Each path below is one point turned by a fixed rotation once a step. After each direction that follows a path, write how fast that rotation turns it, in degrees per step (0 if it stays still).
Each turn is a multiple of 5 degrees from 10 to 175, or 0.
Each row of a path follows its step; steps can be skipped.
Path 1:
step 0: [ 12.3  -4.2 -21.3 -19.9  14.6  -8.4  11.8   1.2  -6.5 -18.8 -24.0   6.3
  25.0  -8.3  15.5  16.3  11.1   0.1  10.2 -17.2 -22.0  10.6 -11.7 -33.7
  -6.1  -4.9 -11.8  15.6  22.0   6.8   0.7   0.4  -0.9   6.5  -2.5 -26.6
  -4.5   1.0  -2.4 -13.1   9.6  -3.5]
step 1: [ -2.5  18.2 -13.4   1.4  17.2   3.8  14.4 -18.5 -10.5  20.0 -13.2  11.1
  25.6  -6.9  -1.3  18.1  13.6 -13.3   5.6   1.8  -3.1  -4.9  -0.2   4.9
 -27.4   7.4 -19.3   3.6  27.5   0.9  14.0 -23.6 -20.6 -28.5  16.4   7.7
  -1.9  -7.5   9.2  -0.8   7.6  -1.3]
step 3: [ -1.1   2.6  15.1 -19.5  20.6   6.2   0.1   7.8 -14.8 -16.7 -11.2  14.2
  -1.9   8.3 -11.6  -3.1  -0.5  -5.5 -15.7  16.7 -11.8   2.2  17.6 -29.2
   2.3  -5.1   3.2   8.1  15.0   7.7 -20.4  12.2  -2.0  18.3 -20.1  18.2
  -8.7 -17.5 -17.1   8.6 -34.8 -14.8]
step 4: [ -9.9  35.4  28.5 -16.4  16.2   3.8  10.6  -2.0  18.5  -6.9  -3.5 -20.0
 -14.6  -5.9   4.7  -8.5   4.7   4.1  -5.5   7.3   1.7  -3.9  16.6  -4.0
  16.9  13.4 -18.9  18.5  27.3  -0.6   2.0  -5.5  -5.7  -5.2   6.0   3.4
 -24.4 -21.9  -0.5  -7.1 -14.8  19.3]
step 5: [ 21.8  19.2  22.7   8.2 -14.1  -6.5   2.6  13.8  13.7  -5.1   1.7 -33.6
  20.0   0.0 -14.8   5.5  11.5   5.6   5.4   2.0  20.6  -0.3  -3.0  -5.7
  -7.3   5.1 -28.7   1.2   8.1 -11.1 -13.5  21.4   9.8 -15.1  -2.1 -24.3
   1.2   3.5   6.3 -28.3  -8.0  11.6]
step 6: [ 34.5   0.0 -20.6   5.6  16.8   7.3 -15.6   9.0 -21.6   7.3   1.2 -11.3
  19.3   2.8   2.2 -19.5 -10.6  -1.2  18.0  19.2  17.8  18.8   7.9  -1.6
 -14.3  15.2 -11.1 -10.6  10.7   5.3 -30.8   6.6 -11.9  -5.9  -2.6  -5.2
  11.1  11.7 -14.9 -12.7 -16.4  -6.7]
step 7: [ -5.3  10.3  -5.0   2.1   6.1   0.4  13.9  -7.8 -16.5  -3.4   3.9   8.3
 -30.7  -8.5  17.5 -21.9 -10.4 -14.6  15.8  27.3   9.6  18.4 -20.0  13.3
  14.7  22.1 -27.5  -7.8  -3.6   7.3 -22.2  -7.3 -17.9  -0.1  16.6   1.0
  -0.1  -7.9   6.1   5.6   0.5 -17.6]
step 8: [-22.9 -10.9   9.0   0.7 -32.5 -10.6  25.5   8.3 -22.8 -25.0   3.1  -8.1
  -5.3 -14.3  19.7   7.1  13.0  -4.1  -1.0   2.1   3.2  21.3 -23.7 -25.5
   3.1  -2.9 -20.4   9.0  -5.4  -8.1   2.1   6.1 -10.0  15.0  -5.4 -13.3
  -2.6  -4.7   7.4  -7.5  -9.9 -20.4]
step 9: [ -7.0 -12.5 -11.3   9.7   0.7  -9.1   9.4   0.4 -21.1   3.4   4.9 -21.1
  24.0 -26.0  11.4   6.1  -6.7  -0.6   3.2   0.2   0.9  14.1  15.7 -20.3
 -19.1   2.6   1.7  29.9   9.0 -15.4  23.2  -0.4 -37.0  -3.3 -13.1   8.4
  -3.5 -10.4 -11.4   3.7 -10.1  14.1]
step 10: [ -0.2   8.0  -2.5  30.8   0.8 -18.0   1.6  -6.7   2.7   9.4  13.7   6.6
  -3.6 -17.3 -13.0  14.5 -11.3 -15.0  16.2   3.8  12.6  -8.7  15.3  15.3
  -0.3   9.1  -9.3  13.4  -3.3 -12.6  -8.3  12.1 -15.7 -33.3 -16.0   7.3
   0.0 -27.8  14.5  29.7   2.5  14.3]
step 11: [  1.9  -3.7 -12.6   9.2 -14.2   1.7 -11.5  14.5  -6.8 -26.3   4.6   9.4
 -16.7   7.9  -7.6   8.8  20.1   3.3   2.6 -17.0  18.6  -9.9   6.3 -11.3
  14.4  -4.8   5.4  -1.7  -3.5  -5.5 -34.7  18.0   8.2 -21.9 -20.8   1.1
  15.2 -19.1  -2.4  21.1 -24.7 -17.5]
step 12: [ -4.0   1.1 -14.2 -23.0  23.5  19.6 -11.2   1.8 -16.2 -18.1  -3.6 -19.4
 -34.0   8.0   9.0 -18.9   4.4  22.2  -2.4 -15.1  12.3 -14.0  -2.9 -17.3
   7.3  -2.2   3.5  22.1  18.4 -15.5  -2.2   2.2 -15.7  -5.3  11.9   8.0
  15.0  -7.2 -15.8  10.3  -9.0   4.9]
Speeds:
[-8.1 -1.6  6.4  2.1 -5.4 -0.8 -0.1 -1.1  7.3  4.4  1.0  4.3 -0.6  1.8
 -1.3  0.6 -2.7 -6.1  4.4  4.0 -6.1  6.9 -2.5 -2.3 -6.7  0.4  6.2  3.0
  1.5 -1.3  9.3  3.3 -1.9 -0.4 -5.7  8.5  1.0 -7.7 -0.3 -1.5 -8.0 -3.9]  55
[ -5.0  -1.8  -8.6   4.3   2.4   0.3   0.3   7.1   0.6  -4.5  -9.0   9.9
  -7.0   1.4  -3.8  -0.7  -1.1  -3.7   2.3 -10.3   0.5  -2.2   1.9   4.3
   0.0  -2.2   3.8  -0.1   3.3  -9.8   6.9   3.1   1.3   0.9   1.3   0.9
   1.8   6.8   1.8  -2.2   2.0   4.2]  20
[ -0.8  -3.4   5.6   2.9  -2.7  -1.2   4.5   0.7  -3.7   5.4   2.9  -1.9
  -3.6 -10.1   4.5  -3.2  -1.4  -8.3   2.9  -2.7  10.6   5.7   1.3   4.6
   6.6  -2.5   0.1  -1.2  -4.7  -3.4  -4.5  -0.2  -4.3   1.3  -5.1  -0.4
  -0.1   4.5  -7.7  -7.2  -5.4   4.1]  25
[  2.1   1.2  -1.6  -5.7   1.5   0.1   1.9  -3.8   0.7   4.8   6.5   1.8
  10.2   7.9  -1.6  -0.2  -2.6  -1.1  -6.5   3.6   6.4   2.5   1.0   2.1
  -2.0   5.5  -1.2   2.9  -4.1 -13.4   1.2   8.3  -2.8   2.2  -3.1   4.1
   2.4   7.6   1.0   3.6   4.2   1.0]  95
[ 4.6 -3.4  2.3 -1.1  5.8 -1.3  7.3  4.5 -5.1  0.8  4.8 -6.8 -1.8  1.8
  2.1  7.6  1.5 -2.4 -1.8 -6.5 -1.4  1.9 -8.9  1.4 -2.1 10.4  6.7  2.7
  3.7 -4.3  1.5 -4.1  8.4  5.0  1.9  0.2 -4.2 -4.8  2.7 -0.7 -3.6  5.9]  85
[-3.8  6.7  0.9  5.5  4.0 -1.1  2.5  0.8  1.9  9.1  6.0 -2.7 -7.0  5.1
 -1.2 -3.8  6.2 -3.3  4.3  2.8 -5.1 -0.9 -1.7  2.6  2.1 -1.8  2.3  3.3
  6.9  0.0 -4.5 -4.5 -9.7 -1.0 -0.2  1.9 -8.3  6.0  3.4  4.7  7.9  1.9]  125
[  3.4  -2.9   2.1  13.2   0.4  -0.4   0.9   2.8  -5.6   5.8  -1.8  -2.1
   1.9   2.5   1.0   0.7  -8.6   5.6   0.7   0.4  -4.0  -8.3   2.3   7.7
 -12.3  -1.1  -5.3   0.3  -3.1  -2.1  -2.5   1.0   2.8  -2.9  -2.4   3.8
  -4.6  -0.5  -6.0  -3.4   1.5  -2.0]  90
Path 2:
step 0: [-15.9 -12.4  -3.6  32.9  10.0 -10.6  22.0   7.4  -1.8  11.3  -5.5 -10.2
   7.4   1.0  -4.1  -7.7  10.6   7.2  30.0 -10.7 -39.5  -3.9   2.3 -19.0
   6.2  -9.5  13.1  -3.0  -4.3  -2.2 -19.6 -14.9   5.2  -5.6  18.1   8.3
 -23.2  17.3 -19.8  -7.9   0.7  -9.3]
step 1: [ -3.2 -29.9  -5.7   1.3  31.5   8.2  16.0  16.3   3.4 -12.6  -0.4 -11.7
   6.1 -13.2 -12.3  -0.6 -29.1   7.7   2.8 -21.3  11.7  -6.0   1.1 -13.6
   0.0  16.5 -15.0 -11.0  17.0  19.9  -8.2 -13.1  -0.9 -14.5   5.4 -17.7
   0.9 -10.1 -28.3 -12.6  -4.3 -21.1]
step 2: [-12.1 -19.5  -4.5 -28.7  -4.1  27.4   7.1  26.1   0.2  -1.0   3.3  11.3
  19.7 -19.2 -10.9 -34.7  12.1 -25.2   4.9 -11.5   5.1  13.9 -10.7 -12.9
   4.9  -4.0  -3.3  -1.9  11.0  15.1  19.7   0.1  -0.7  -5.5  12.3  22.1
 -11.0  -2.8 -13.8   1.6  -3.3  12.6]
step 3: [-18.1  26.3  17.0   2.1   0.4   6.5  21.9   8.3  -8.2   1.2   1.8   5.2
  11.1  15.4 -19.3 -15.0  15.1  -5.6  -2.2 -15.1  -8.8 -17.5 -12.8 -19.6
  21.7  -5.8  -0.8 -23.9  -8.2  -1.5  -9.1  -8.0 -23.6   4.9  21.5   1.2
 -37.3   6.5   2.5 -10.6   4.1 -12.6]
step 4: [ -0.7  10.4 -14.9   4.7  11.3  -5.8  -1.9   1.4   4.7   6.4 -19.1  12.5
   1.8   3.8 -18.4  15.8 -25.3  -4.8  -2.7 -16.9  -8.4   7.9 -32.6 -20.8
   5.8 -12.4 -10.2   6.2  -2.9  19.3   3.0  -3.4  -1.1 -41.9  10.1 -24.6
 -13.3   0.1 -20.6 -10.5  -2.1 -20.4]
step 5: [ -7.1 -29.3 -12.3  13.3  11.6  12.2  28.6  13.5   0.2  13.8 -19.3   3.2
  -5.1  21.9  -0.9 -25.5   2.9  -7.5   9.2 -14.0 -12.1  22.0 -12.2   3.5
  16.3   3.7   9.3  -1.0   8.4  11.8   7.1 -13.1  26.3 -27.1  -0.5  18.9
 -10.7 -13.5  -6.6  13.3  -5.0  10.7]
step 6: [ -1.5  -1.0  -3.2  -5.3   1.8  22.6  34.1  32.0  20.4   7.2  15.7 -14.1
   8.2   5.6   4.0   1.2 -13.9   8.9   2.9 -18.9   8.1  -3.7 -13.5   1.2
  13.4  10.5  -4.4 -26.8   6.6   2.7 -23.0   6.8   2.5  14.3  24.5   3.6
 -23.8 -14.2   9.1 -14.1 -17.5  -6.4]
step 7: [ -6.3   9.8 -10.8   3.7 -10.8   5.2  -9.9  22.5  21.4  -1.2  -2.6  -6.1
  37.1 -11.5   3.7 -17.5 -10.4  -2.1  21.0  -7.7  -5.3  10.5 -13.5  -2.3
   7.7 -34.4  -7.8   4.9  -2.6  25.4  -1.3   6.2 -16.2 -12.2  27.8  -6.0
  -2.8  18.9 -20.7  -2.8  -8.1 -13.7]
step 8: [-36.9 -18.5   9.1  24.9   9.8   2.6   5.4   6.4 -19.1  11.9 -12.7   7.6
   8.7  15.1 -14.5 -31.7 -11.8   5.7  12.1   2.6  -6.1 -12.2   2.6   0.3
   1.7 -12.9  16.8  -7.6   9.9  23.0  10.4 -30.5  -3.9  -9.5   4.9   1.1
 -16.5  -2.0  -1.2 -11.9   7.0 -20.5]
step 9: [-13.5 -11.6  -4.5  -6.3  34.0  28.6   9.4  32.1  12.5  12.8   3.0  21.3
 -12.0  -8.6 -22.2  13.7  -8.4   4.6   1.1   4.7   0.0  11.2 -15.3 -28.8
  -4.2  13.1  -6.8  -6.4  10.1   7.8   8.1   0.2   9.3   5.1  16.2 -14.9
 -17.1 -16.7   1.8  -4.8   3.4 -20.1]
step 10: [ -9.6   8.5  -7.8   4.8  12.2   6.1  18.9  22.7   4.5   0.3   0.6 -11.1
  14.1  -7.2  -5.2 -28.3  22.5 -10.0  11.1 -24.5  -4.2  28.6 -12.4  -2.5
  23.4   6.7 -31.7   7.9 -14.1  12.9  21.3  15.1  -0.2 -10.5  15.7  -4.6
 -11.9   8.9   6.5  17.7   5.1   0.5]
step 12: [  5.0  -3.3  -9.7  11.9  23.1   6.9  -6.6  23.3  26.0   9.4 -14.8  23.8
   9.4  13.9  -8.7   6.9 -23.0 -22.3 -10.6  -0.5 -12.1  -3.2  -3.2  -9.7
   6.0  -2.8  16.9 -10.7  11.2  18.5  -5.4   7.4  12.0 -11.4  29.3   4.0
   1.7   8.6 -31.2  10.6  -0.8 -19.5]
Speeds:
[-0.6  3.8 -3.9  3.4  0.1 -3.3  5.9 -6.4  4.3  1.7 -7.3 -0.5 -5.5  2.8
 -2.5 -3.8  6.4 -0.6 -1.9 -3.3 -3.5  3.4 -9.0 -4.0 -3.7  1.4 -4.0  7.3
  1.0 -1.8 -2.3  7.3  9.3  1.8 -5.7 -4.6 -2.4 -3.1  7.4 -3.6  5.8 -3.7]  65
[-4.5  4.3 -0.8  5.4  4.1 -1.6 -7.8  4.7  2.7  7.2  2.1  0.9 -0.7  6.9
 -0.6 -1.0 -5.8 -2.1 -1.8  5.1  1.1  1.8  3.9  9.1  0.2  4.9  0.1  0.2
 -3.4  3.7  8.9  7.9  4.2  7.5  3.8 -3.8  4.0  4.3  7.7  4.2 -0.2 -2.7]  10
[-1.6  0.0  2.1 -1.4 -3.8  2.4 -6.5  1.8  4.1 -5.8 -5.0 -3.0  7.1  2.2
 -4.7 -9.9 -0.6 -1.4 -1.0  3.1  3.8 -5.0 -1.8 -9.3  0.4  0.1  7.2  1.7
  3.5 -4.1  5.0  0.6 -2.8  8.6 -5.6 -0.2  4.9 -2.9 -2.0 -4.3 -7.0 -8.0]  65
[ 7.4  5.2 -2.8 -1.7 -6.8  1.9 -0.6 -2.8  3.9  1.4 -4.2  0.6  0.1 15.1
  4.3  2.7 -4.6  0.0 -2.9  0.5  1.4  1.2 -7.9  5.6  7.1 -2.9  5.0 -2.5
 -2.3 -0.5 -4.3 -1.5  3.3 -4.3 -0.9  1.4 -1.2 -5.1 -1.2  3.3 -9.8  3.4]  45
[-0.5  2.0 -7.3  4.4  1.0  3.8 -0.6  6.2 -3.6 -3.7  3.9  2.5 -2.9  6.3
 -5.3  5.1  4.4  0.5 -0.4 -5.3  3.3 -0.7  2.2 -3.5 -2.3 -2.8 12.5 -0.8
 -1.6 -1.1 -3.1 -5.3  5.8  8.2  2.1  5.3 -2.0  4.0  4.2 -7.7  4.6  6.7]  125
[-6.2 -4.7  4.8 -4.4 -2.6 -2.2 -2.8 -4.8  0.3  8.3  5.9  4.3 -6.0  0.0
 -0.4 -6.4  1.3  2.0 -0.2 -0.2  0.2 -3.6 -4.7  3.2  3.6  0.7  5.2  1.9
  6.2 -6.4  1.2  0.9  3.6 -4.0 10.2 10.0  6.2 -6.0  0.7 -4.6  3.8 -0.2]  120
[11.3  1.9 -6.4 -8.3  2.4 -4.2 -1.6 -0.4  1.7  7.8  2.0 -1.7 -3.4  0.6
 -0.7 -0.4  3.1 -0.7  0.7  4.7  0.7 -1.2  9.5  0.5  3.1  0.3  0.7  5.8
 -3.3  2.7 -3.8 -3.0 -6.7 -1.4 -8.2  7.3  3.2 -0.5  7.2 -4.0  2.2 -7.2]  0
